Each row has a name. Each question is about the rows just above it.

[133, 116, 117, 80, 135, 122, 122, 97, 64, 89, 84, 96, 135, 128, 88, 113, 92, 109, 135, 135, 124, 118, 106, 104, 49, 64, 72, 84, 84, 90, 84, 97, 138, 89, 156, 121, 83, 60] = bub
[123, 88, 111, 83, 116, 114, 119, 98, 81, 101, 110, 90, 88, 117, 112, 94, 99, 113, 96, 97, 107, 130, 105, 104, 65, 84, 90, 101, 73, 98, 101, 121, 111, 94, 128, 136, 99, 88] = nokor
[89, 115, 84, 113, 81, 128, 75, 141, 140, 91, 135, 96, 92, 87, 128, 66, 52, 141, 68, 101, 114, 94, 103, 103, 65, 125, 47, 58, 84, 131, 112, 109, 119, 107, 117, 41, 74, 98] = Seba
[126, 136, 122, 72, 145, 111, 113, 100, 70, 96, 94, 106, 89, 130, 75, 109, 88, 96, 103, 97, 123, 104, 106, 100, 57, 66, 75, 99, 97, 82, 134, 107, 130, 93, 155, 101, 74, 68] = Gal
[111, 19, 76, 134, 50, 122, 121, 77, 96, 91, 129, 71, 92, 80, 157, 99, 123, 133, 78, 94, 85, 144, 100, 111, 98, 113, 111, 64, 76, 132, 40, 70, 99, 95, 73, 168, 142, 103] = razus
[95, 110, 103, 86, 103, 107, 86, 106, 126, 111, 116, 99, 96, 103, 118, 65, 71, 120, 91, 103, 104, 107, 102, 103, 77, 118, 78, 95, 86, 108, 114, 119, 94, 106, 103, 74, 82, 116] = lol
[123, 51, 98, 104, 86, 125, 124, 73, 104, 98, 125, 77, 86, 103, 140, 91, 107, 131, 85, 96, 97, 147, 104, 110, 69, 98, 94, 75, 56, 115, 72, 88, 107, 93, 109, 159, 104, 94] = Tabav
[123, 88, 111, 83, 116, 114, 119, 81, 81, 101, 110, 90, 88, 117, 112, 94, 99, 113, 96, 97, 107, 130, 105, 106, 65, 84, 90, 92, 73, 98, 101, 100, 111, 94, 128, 136, 99, 88] = Reb
[118, 50, 94, 111, 82, 117, 122, 78, 84, 96, 118, 80, 90, 98, 132, 101, 115, 121, 88, 95, 95, 137, 103, 107, 86, 97, 104, 80, 67, 114, 68, 82, 106, 93, 97, 156, 124, 93] = dis
Which row holds [123, 88, 111, 83, 116, 114, 119, 98, 81, 101, 110, 90, 88, 117, 112, 94, 99, 113, 96, 97, 107, 130, 105, 104, 65, 84, 90, 101, 73, 98, 101, 121, 111, 94, 128, 136, 99, 88]?	nokor
Whose row is [133, 116, 117, 80, 135, 122, 122, 97, 64, 89, 84, 96, 135, 128, 88, 113, 92, 109, 135, 135, 124, 118, 106, 104, 49, 64, 72, 84, 84, 90, 84, 97, 138, 89, 156, 121, 83, 60]?	bub
Which row holds [95, 110, 103, 86, 103, 107, 86, 106, 126, 111, 116, 99, 96, 103, 118, 65, 71, 120, 91, 103, 104, 107, 102, 103, 77, 118, 78, 95, 86, 108, 114, 119, 94, 106, 103, 74, 82, 116]?	lol
Whose row is [126, 136, 122, 72, 145, 111, 113, 100, 70, 96, 94, 106, 89, 130, 75, 109, 88, 96, 103, 97, 123, 104, 106, 100, 57, 66, 75, 99, 97, 82, 134, 107, 130, 93, 155, 101, 74, 68]?	Gal
Which row holds [118, 50, 94, 111, 82, 117, 122, 78, 84, 96, 118, 80, 90, 98, 132, 101, 115, 121, 88, 95, 95, 137, 103, 107, 86, 97, 104, 80, 67, 114, 68, 82, 106, 93, 97, 156, 124, 93]?	dis

[144, 87, 50, 126, 94, 93, 106, 117] -> dis
[82, 98, 91, 156, 108, 97, 57, 102] -> pom
[45, 138, 101, 94, 127, 126, 95, 113] -> razus
[79, 89, 64, 74, 123, 160, 123, 179] -> lol
[129, 74, 105, 142, 110, 110, 56, 100] -> Reb
[133, 133, 56, 165, 87, 52, 131, 81] -> Gal
[125, 76, 106, 145, 114, 107, 58, 95] -> bub
[58, 161, 105, 121, 113, 104, 95, 65] -> Tabav
[92, 116, 177, 177, 177, 177, 92, 57] -> Seba
[111, 70, 107, 139, 113, 149, 51, 145] -> nokor
Which value appears more than once in Gal?	[133]
Whose row is [133, 133, 56, 165, 87, 52, 131, 81]?	Gal
Whose row is [79, 89, 64, 74, 123, 160, 123, 179]?	lol

